One hidden turn or mirror swaps the rows below in pairs. Which row is each named row swapped with?
K142: -.04; -.22; .19; .24; -.14; .03; -.13; .06; -.27; .05; -.12; -.02; -.17; -.16; -.18; -.17; .03; -.05; .11
K357: .20; .08; -.03; .02; .06; .13; .06; -.25; .04; -.16; -.18; .14; .03; .02; .19; .13; .01; .08; .08
K415: -.05; .02; .21; .17; -.14; -.11; -.25; .02; -.03; .04; -.12; .27; -.22; -.07; -.22; -.11; .12; -.26; .02
K940: .15; .10; .11; -.16; .10; .14; .09; -.11; -.05; .07; .05; .15; .08; -.01; -.35; .00; .14; -.11; .05
K552: .20; -.07; -.17; .21; -.04; .14; -.02; .03; -.04; -.01; -.11; .11; .09; .24; .22; .02; -.07; .03; .07
K319: .05; .22; .03; -.14; -.07; -.16; -.02; -.05; .01; -.02; -.16; -.05; -.32; -.17; -.13; -.03; .14; -.19; .06
K757: .10; .11; .03; .04; .00; .12; .19; -.09; .03; .05; .01; -.11; -.18; .06; .09; .30; .00; .03; -.15
K323: .17; .23; -.10; -.03; -.05; -.01; .00; -.05; -.24; -.03; -.03; -.14; .01; .31; -.10; .14; .10; -.05; .06
K412: .22; -.32; .08; -.16; -.01; .26; -.17; -.06; -.18; -.06; -.14; .14; -.25; .20; -.12; -.08; .08; -.06; .03
K305: .15; -.01; -.24; .02; -.11; .12; .06; .08; -.27; .04; -.11; .02; -.22; -.22; .01; -.17; .12; -.10; .19
K3: -.10; -.13; .34; .14; -.02; .11; .02; .01; -.06; .03; -.25; .04; -.09; .29; -.04; -.20; -.05; -.05; -.07
K210: .40; -.20; -.05; .10; -.07; .27; -.14; .04; -.03; .04; -.07; .09; -.25; -.16; -.10; .04; -.07; -.10; .05
K252: .15; -.03; .29; .08; .07; .00; -.12; .23; -.08; -.08; -.26; .02; .06; .19; -.04; -.16; -.04; -.22; -.04
K222: .03; -.25; -.08; .09; -.07; -.12; -.13; -.02; .09; .02; -.10; .25; -.39; .17; .03; -.04; .05; .00; .02
K926: -.02; .01; -.04; .13; -.14; .05; -.06; .07; -.34; -.03; -.14; .44; -.35; -.07; .02; -.08; .02; -.18; .01
K255: -.05; .04; .02; -.02; .02; .15; .15; -.25; .02; .06; .08; .03; -.02; .21; -.17; .22; .03; -.14; -.04
K279: .22; .13; -.04; -.05; .17; .19; .12; .09; -.06; -.04; -.09; -.03; -.09; -.09; .18; .08; .13; .12; .08
K336: -.02; .13; .01; .10; -.15; .21; .10; -.11; .00; .02; .03; .13; .13; -.03; -.21; .15; -.03; .01; -.15
K224: .19; -.10; -.18; -.10; -.11; .10; .07; .01; .02; .01; -.04; .26; .00; -.26; -.04; -.16; -.10; -.03; .02
K826: .03; .08; .03; .18; .03; .09; -.18; .02; -.05; .07; -.10; .23; -.55; .15; -.06; -.10; .10; -.06; .15
K774: .20; .00; .16; -.03; .15; -.09; .10; .03; -.12; -.04; -.19; .05; -.21; -.12; .30; -.18; .07; -.20; .09
K298: .13; .31; -.02; -.02; -.01; .36; -.02; .02; -.23; .09; -.16; .10; -.17; -.02; -.23; -.11; -.04; -.06; .10
K32: .10; .21; .01; .31; -.14; .30; -.18; .05; .00; .08; -.14; .20; -.31; -.04; -.08; .06; .05; .03; .04
K650: .09; .16; -.12; .02; -.08; .34; -.10; .01; -.25; .03; -.09; .35; -.32; .06; -.03; .07; -.03; -.21; -.03
K94: .28; .06; .04; -.05; .20; -.12; -.05; -.02; -.04; -.12; -.19; -.01; -.05; -.02; .11; -.20; .05; .08; .18
K445: .33; .12; .19; -.10; .06; .14; .10; .13; -.16; .05; -.12; .11; -.40; .04; -.22; -.13; .08; -.25; .03
K499: .11; .16; .30; .10; -.15; -.10; .02; .08; -.18; .09; .02; .09; -.37; -.12; -.16; -.03; -.10; -.21; -.09
K360: -.03; -.18; .11; .19; -.09; -.28; .23; .03; -.13; -.04; -.15; .00; -.03; .07; .06; .10; .04; -.09; .03
K15: .03; -.23; .28; .23; -.09; -.24; -.08; .01; .01; .03; -.04; .20; -.09; .01; -.08; -.16; .04; -.07; .02
K465: .08; -.22; -.09; .04; -.04; -.28; .02; .00; -.14; -.02; -.13; .24; .14; -.03; -.08; -.14; .07; -.09; -.03
K955: -.10; .03; .18; .20; -.09; .05; .09; -.05; -.04; .12; -.11; .32; -.30; .09; -.27; .05; .00; -.24; -.12
K694: .26; .12; .14; .00; .15; .14; .29; -.07; -.12; -.04; -.07; .19; -.09; -.14; .15; -.10; -.03; -.21; -.06
K522: .02; .24; .13; .14; -.03; -.15; -.04; .06; -.05; -.03; -.14; .12; -.20; .43; .04; .04; .02; -.13; -.01
K671: .24; .13; -.23; -.06; -.10; .24; .03; .02; .00; .00; -.17; .23; -.26; .06; -.12; .03; -.11; -.10; -.20
K675: -.02; -.04; .07; -.07; -.03; .07; .09; -.21; -.15; .12; -.04; .24; -.04; .37; -.21; .05; .08; -.20; -.06
K607: .09; -.21; -.03; .12; .00; -.01; .23; .01; -.07; .02; -.09; .16; .11; -.22; .08; .08; .07; -.05; -.02
K708: .30; .01; .03; .12; -.03; -.31; .06; .04; -.12; .04; -.08; .02; -.34; -.10; .19; -.07; .01; -.19; .04
K684: .24; -.23; .01; .13; -.04; .03; -.16; .02; -.07; -.04; -.21; -.03; -.17; .37; -.05; -.25; -.03; -.05; .10
K824: .09; .09; .17; .27; -.09; .13; .10; -.08; -.19; .08; -.05; .05; -.05; .11; -.27; .03; -.13; -.21; -.24
K687: .16; .23; -.02; .21; -.03; .24; -.28; -.03; -.24; .00; -.10; .13; -.33; .14; -.20; .04; -.10; .00; .08
K257: .19; .02; .07; .06; -.02; .25; .03; -.02; .01; -.03; -.06; .05; .19; -.27; -.04; .07; .04; -.10; -.04
K197: .25; .14; .15; .03; .12; -.12; -.01; .06; .17; .00; -.17; .16; -.07; -.10; .11; -.07; .22; .04; .12
K606: .02; .10; .08; -.08; -.07; .03; .03; -.26; -.26; -.03; -.02; -.23; -.20; .06; .00; .01; .18; -.13; .12
K968: -.06; -.45; .13; .12; -.06; -.11; -.06; .06; -.10; -.01; -.11; .06; -.17; .13; .03; .03; .03; .01; .04
K783: .28; -.01; .16; .02; .10; -.10; -.10; .13; -.25; .07; -.14; .12; -.17; -.11; .00; -.26; .07; -.06; .28
K322: .04; .17; -.18; .18; -.10; .09; -.18; -.07; -.20; .07; .00; .10; .16; .13; -.06; -.01; .05; -.25; .17
K579: .30; .19; .05; -.07; .00; .01; .08; .03; -.17; -.01; -.11; -.08; -.09; .39; -.18; .02; .01; -.13; -.11
K909: .05; .06; .23; .24; -.08; -.04; -.22; -.10; -.09; -.10; -.22; .25; -.39; .18; .02; .10; .02; .00; .05
K704: .04; .00; -.03; .05; -.05; .04; .00; -.12; -.22; .13; .11; .21; .19; .20; -.01; .16; .16; .00; .13
K34: .21; -.16; -.23; .16; -.18; -.05; -.09; .01; -.24; .02; -.17; -.04; -.08; .23; .03; -.21; -.02; -.04; .10
K563: .05; -.11; -.05; .14; -.08; .18; .17; -.09; .03; .05; -.06; .29; -.07; .29; -.24; .16; -.10; -.15; -.06
K743: -.03; -.32; .11; .13; -.08; -.01; .11; -.06; -.32; .06; -.17; -.05; .01; .11; .12; -.01; .03; -.05; -.01

K743 is swapped with K675
K360 is swapped with K563
K552 is swapped with K522
K694 is swapped with K926
K499 is swapped with K224
K319 is swapped with K210
K142 is swapped with K940
K32 is swapped with K197
K783 is swapped with K298
K257 is swapped with K415
K255 is swapped with K968

